In the rows, zero is written as 128.
The rows of X fall into 4 groups, and each row is roughly a mix of its group's hidden directions; some rows fit no group.
X (153 x 11):
[[175  97 145 114 136 133 136 184 129 135 122]
 [151  98 124 149 153 129 133 168  99  93 156]
 [144 138 142 135 113 130 188  98 122  87 128]
 [108 118  97  99 165 103  85 123 107 125 110]
 [137 168 128 172 144  90 126 140 145 104 102]
 [128 150 129 134  86 139 170  90 126 117  93]
 [ 86 140  98 106 167 104  97 125 108 143 129]
 [136 130 133 138 176 108 106 178 114  98 131]
 [133 153 119 131 139 114 173 112 118  70 114]
 [140 132 135 105 156  96  68 118 144 149 119]
 [ 97 158  92  97 132  89 108 121 148 148 117]
 [160 113 174  95 115 121 152 120 144 125 166]
 [128 142 153 108 135 151  82 126 180 147 121]
 [105 109 137 109 107 151 121 177 165 159 128]
 [115 119 144 158 145 159 146 137 112  83 169]
 [109 123 133 127 166 100  90 105 102  86 129]
 [161 109 142 121 105 125 173 164 112  93 130]
 [114 177 116  98 116 121 147 105 133  86 105]
 [127 141 134  90 157  91 113 100 116  84 135]
 [111 135 155 144 105 159 166 127 137  93 166]
 [108 101 114  84 101 151 152 103 108 146 152]
 [107 149  97 115 137  90  96  95 109 140  98]
 [142  89 136 131 118 155 134 192 121 142 127]
 [110 119 129 127  87 158 156 153 142 178 129]
 [131 134 122 118  93 139 173 154 158 167 107]
 [108 137 101 108 149 100  86 106  86 115 125]
 [ 96 115 145 128 150 131 113 106 154 183 155]
 [163 104 141 141 110 141 189 134 114 110 139]
 [135 136 125 137  97 118 201 141 145 124 128]
 [159 144 124 149 132 120 170 167 135  86 138]
 [173 145 132 132  94 117 180 123 153 131 124]
 [125 103 140 122 143 183 113 167 120 153 106]
 [165 134 120 126  90 120 147 139 157 180 129]
 [131 111 146 149 117 176 169 147 149 129 160]
 [139 140 132 135  89 144 173 155 160 160 122]
 [127 166 137 123 122 144 174 118 173 158 129]
 [ 68 137 110 134 117 117 116  79 121 140 130]
 [ 84 157 102 137 113 113 143  87 105 104 135]
 [124 127 133 144 131 174 143 179 161 134 153]
 [ 97 139  98 125 172 114  89 121  97 111 127]
 [146 138  98 135  89 135 155 118  98  89 100]
 [155 108 132 132  93 114 117 183 111 127  96]
 [168 123 148 157 128 125  82 158 147 157 127]
 [ 96 128  99 129 133 107  71 144 121 150 103]
 [105 127 140 131  90 160 165 167 154 124 146]
 [ 72 118 127 102 139 145 140  98 108 100 148]
 [ 65 140 123 121 146 161 118 129 129 162 138]
 [151 137 142 101 148 135 105  64 138 112 126]
 [164 103 136 138 142 132 143 187 120 103 146]
 [184 146 138 138 131 100 141  87 134 103 139]
 [132  99 134 106 121 125  88 108 148 183 142]
 [ 97 133  92 141 182 119 142 117 139 162 133]
 [161 139 117 118 118 143 183 159 146  99 115]
 [ 94 132 106 120 139 134  69  91 112 132 118]
 [105 148  91 102 132 113 175 104 112 101 119]
 [114 152 117 107 132  79  91  87 126 117 121]
 [ 85 159 126 173 117 118  92 142 128 108 133]
 [ 72 111 100  99 139 136 108 154 117 146 112]
 [173 114 150 134  92 124 154 176 129 126 128]
 [146 106 138 129 122 129  81 147 145 184 128]
 [126 114 149 143 155 184 174 123 136 128 134]
 [115 146 114 112 136 108 107  78  94  89 129]
 [ 88 101 148 160  99 144 124  90 107 140 119]
 [132 137 135 133  65 160 146 156 143 146 115]
 [137 118 143 173 101 173 163 151 131 130 126]
 [127 110 153 137 177 150 115 153 156 131 167]
 [147 121 135 107 150 174 176 152 145 145 137]
 [149 127 113 115  90  98 106 111 112 156  83]
 [115 147 145 123 131 114 144  60 116 100 114]
 [145 172 134 125 105 105 173 105 151 106 143]
 [ 88 116 126 134 124 159 108 166 126 175 116]
 [112 138 153 137 114 175 149  83 161 130 133]
 [104 139  82  82 155  97 115 119 131 129 120]
 [133 122 149 143 119 178 155 158 168 142 146]
 [134 139 127 121 162  89  66 128 116 121 118]
 [142 114 139 145 101 146 186 165 123 109 135]
 [ 98  87 121 110  96 159 135 151  99 143 150]
 [112 147  96 102 151 102  72 123 131 140 115]
 [108 141 127 123 133 104  81  76 106 124 108]
 [195 116 141 127 153 124 122 142 117  93 130]
 [156 112 140 158 104 137 177 142 107  96 144]
 [114 114  85  93 143 126  89 117  91 134 111]
 [106  87 126 125 114 158 109 175 109 154 140]
 [ 84 140  89 137 151 128 132  89 105 102 133]
 [144 128 137 132 130 152 162 109  91  74 144]
 [116 139  96 105 173 106  97  91 125 117 114]
 [116 114 131 131 159 111  63 150 116 142 148]
 [129 124 173 142  98 158 134 156 159 162 129]
 [124 157 109 116 160 109 113  72 104 109 130]
 [ 98 150 150 162 138 160 148 121 114  86 151]
 [114 126 148 123 164 124  62 108 141 140 136]
 [143  94 159 133 111 151 140 183 139 144 144]
 [119 122 113 166 106 159 167 170 113 125 144]
 [129 116 110 145  92 131 175 171 104 111 118]
 [125 138 117  94 148 112  89  72 116 122 127]
 [132 153 116 175 115 133 161 135  93  91 135]
 [114 146 110 106 160 111  66 108 131 134 123]
 [122 115 146 123 102 146 111 176 171 143 156]
 [132 110 120 134 119 159 196 123 108 116 148]
 [132 118 141 157  99 139 174 179 137 122 131]
 [106 137 123 179 116 160 140 132  82 149 131]
 [157 120 123 142 104 113 191 139 118  98 133]
 [153 132 110 154 164 122 117 141 101  80 101]
 [109 145 117 127 187 110 105 125 115  87 139]
 [108 159 128 170 101  95 161 144 150 117 121]
 [154 118  89 105 106  97 166 146 103 111 120]
 [167 115 129 143 136 101  69 143 125 114 145]
 [110 167 128 130 130 104 132  64 140 115 139]
 [158 120 122  95 137 127  97 180 130 146  99]
 [115 166 113 122 147  84 105  81 134 127 121]
 [122 168  97 144 146  89 137 142 140  84 126]
 [119 135 118  82 135 108  84 108 144 168 122]
 [128 104 146 124 162 129  71 144 143 150 156]
 [127 148  95 102 150  88  79 128 128 122 110]
 [ 88 120  80 132 122 123 129 162  90 147 120]
 [164 107 161 117 119 157 149 123 112  82 145]
 [129 100 149 161 118 173 142 137 150 165 148]
 [144 128 110  79 132 101  76 123 124 151 122]
 [186 113 145 153  98 110 126 141 129  97 143]
 [129 147 115  93 145  92  77 125 149 147 112]
 [180 103 138  95 134 138 165 150 137 144 115]
 [106 152 121 113 109 112  85  98 134 163  96]
 [130 119 148 139  91 149 185 136 122  98 148]
 [104 131 134 131 151  99  75 107 125 167 115]
 [148 166 117 130 106 124 179 140 167 145 123]
 [120 134 125 130 175 113 101  94  96  89 124]
 [146 153 166 130 163 143 120 135 180 138 146]
 [109 155 139 122 135 139 162  84 138  98 166]
 [144 159 121 124 121 116 189 115 143  92 120]
 [130 142 117  87 157  98 133  82 143  99 136]
 [117 150 100  97 148  99  71 131 127 126 115]
 [ 81 138 128 137  96 148 118  86 133 164 134]
 [122 116 136 140 115 159 184 107 124 102 163]
 [ 97 125  92 115 139 119  76 125 120 163 108]
 [ 92 154 124 170 117 147  96 140 128 155 100]
 [ 98 153  92 127 120 115 135  82 100  98 116]
 [128  94 128  90 143 125  81 150 103 154 142]
 [142 134 117 160 120 130 141 156  86  77 112]
 [159 122 154 139 122 147 188 144 127 107 150]
 [137  87 141 121 117 156 145 181 107 138 149]
 [146 106 121 149 113 152 173 148  91  96 139]
 [ 97 147 100 139 134 110  88 120 153 164  99]
 [125 161 158 137 176 103 129 119 136 103  93]
 [127 130 180 151 118 159 139 109 153 146 164]
 [123 151 103 137 118  90 155 124 129  69 123]
 [ 97 111 166 134 121 176 141 102 120 159 134]
 [108 142 103  97 146  96  80 114 137 145 104]
 [113 160  96 150 136 116 164 162 133  89 130]
 [ 85 137 148 133 151 158 152  89 107 102 133]
 [169 114 114 110 139 152 176 162 114 113 136]
 [163 101 169 148 116 131 142 115 112  81 123]
 [154 141 122 101 118  77  79 115 129 131 139]
 [155 137 148  92 163 133 130 128 176 159 124]]
In each list below, one row fits none of the groups, and each other row fits one group, some only roughly. Which row is it?
    Q_701: [159 118 108  98 138  90  86 115 138 160 129]
    Q_494: [153 129 111 112 144  96  76 129 127 132  86]
    Q_415: [153  90 131 142 119 138  96 175 131 161 143]
    Q_69: [135 104 146 114 124 178 169 154 114 106 146]
    Q_509: [107 152  88  92 144  86 123  99 118 123 137]
    Q_351: [132 123 116 131 150 134  62 164 144 147 128]
    Q_538: [117 121 105 104 169  98  84 112 108 103 128]
    Q_51: [130 100 128 132 104 149 172 181 125 148 137]
    Q_699: [127 120 132 137 110 132 180 116 105  72 134]
    Q_313: [131 122 164 165 101 164 135 161 153 137 148]
    Q_29: [119 130 164 121  64 153 147 123 140 141 141]
    Q_225: [114  96 123 127  86 149 180 118 103 142 131]
    Q_434: [147 130 133 156  93 160 140 177 137 150 107]
    Q_113: [174 129 105 129  93 130 164 153 126 121  93]
    Q_673: [132 111 134 121 138 134  78 154 157 176 116]
 => Q_69
    Q_762: [121 128 116 128 112 116  84 128 130 189 101]
    Q_690: [141 113 136 144  74 146 142 168 143 161 132]
    Q_372: [147 116 136  96 138 133  62 134 121 153 114]
    Q_618: [138 121 161 129 104 141 175  95 127  97 155]
    Q_62: [121 120 133 139 114 152 118 184 152 168 105]
    Q_152: [184 130 116 126 124 102 142 154 108  87 136]
    Q_858: [131 137 112 121 166 115  93 117 102  74 124]
    Q_718: [131 108 123 134 160 109  87 159 127 178 125]
    Q_810: [119 121 132 138 109 162 187 146 148 156 145]
    Q_232: [100 124 121 120 133 142  82 163 130 155  85]
    Q_770: [126 126 140 125 177 122  72 142 154 148 125]
    Q_267: [121 115 134 127 110 163 180 171 122 111 144]
 => Q_267
    Q_578: [152 167 112 116 114 106 173 112 165 115 131]
    Q_275: [127 129 147 141  84 155 183 127 137 120 155]
    Q_723: [101 168  94 158 130  81 135 133 135 114 136]
    Q_575: [105 131 121  98 115 112  91  83 140 166 135]
    Q_396: [ 87 156  93 145 138  94 119  98 126 101 119]
    Q_90: [122 134 137 123 102 156 151  68 121  95 136]
    Q_827: [120 150 124  96 106 125  89 126 159 169 101]
    Q_729: [ 76 118 120  97 170 138  94 119 125 130 134]
    Q_192: [121 129 103 117 144 106  82  81 124 153 105]
    Q_273: [186 116 140 119 137 103 115  98 113  99 148]
 => Q_723
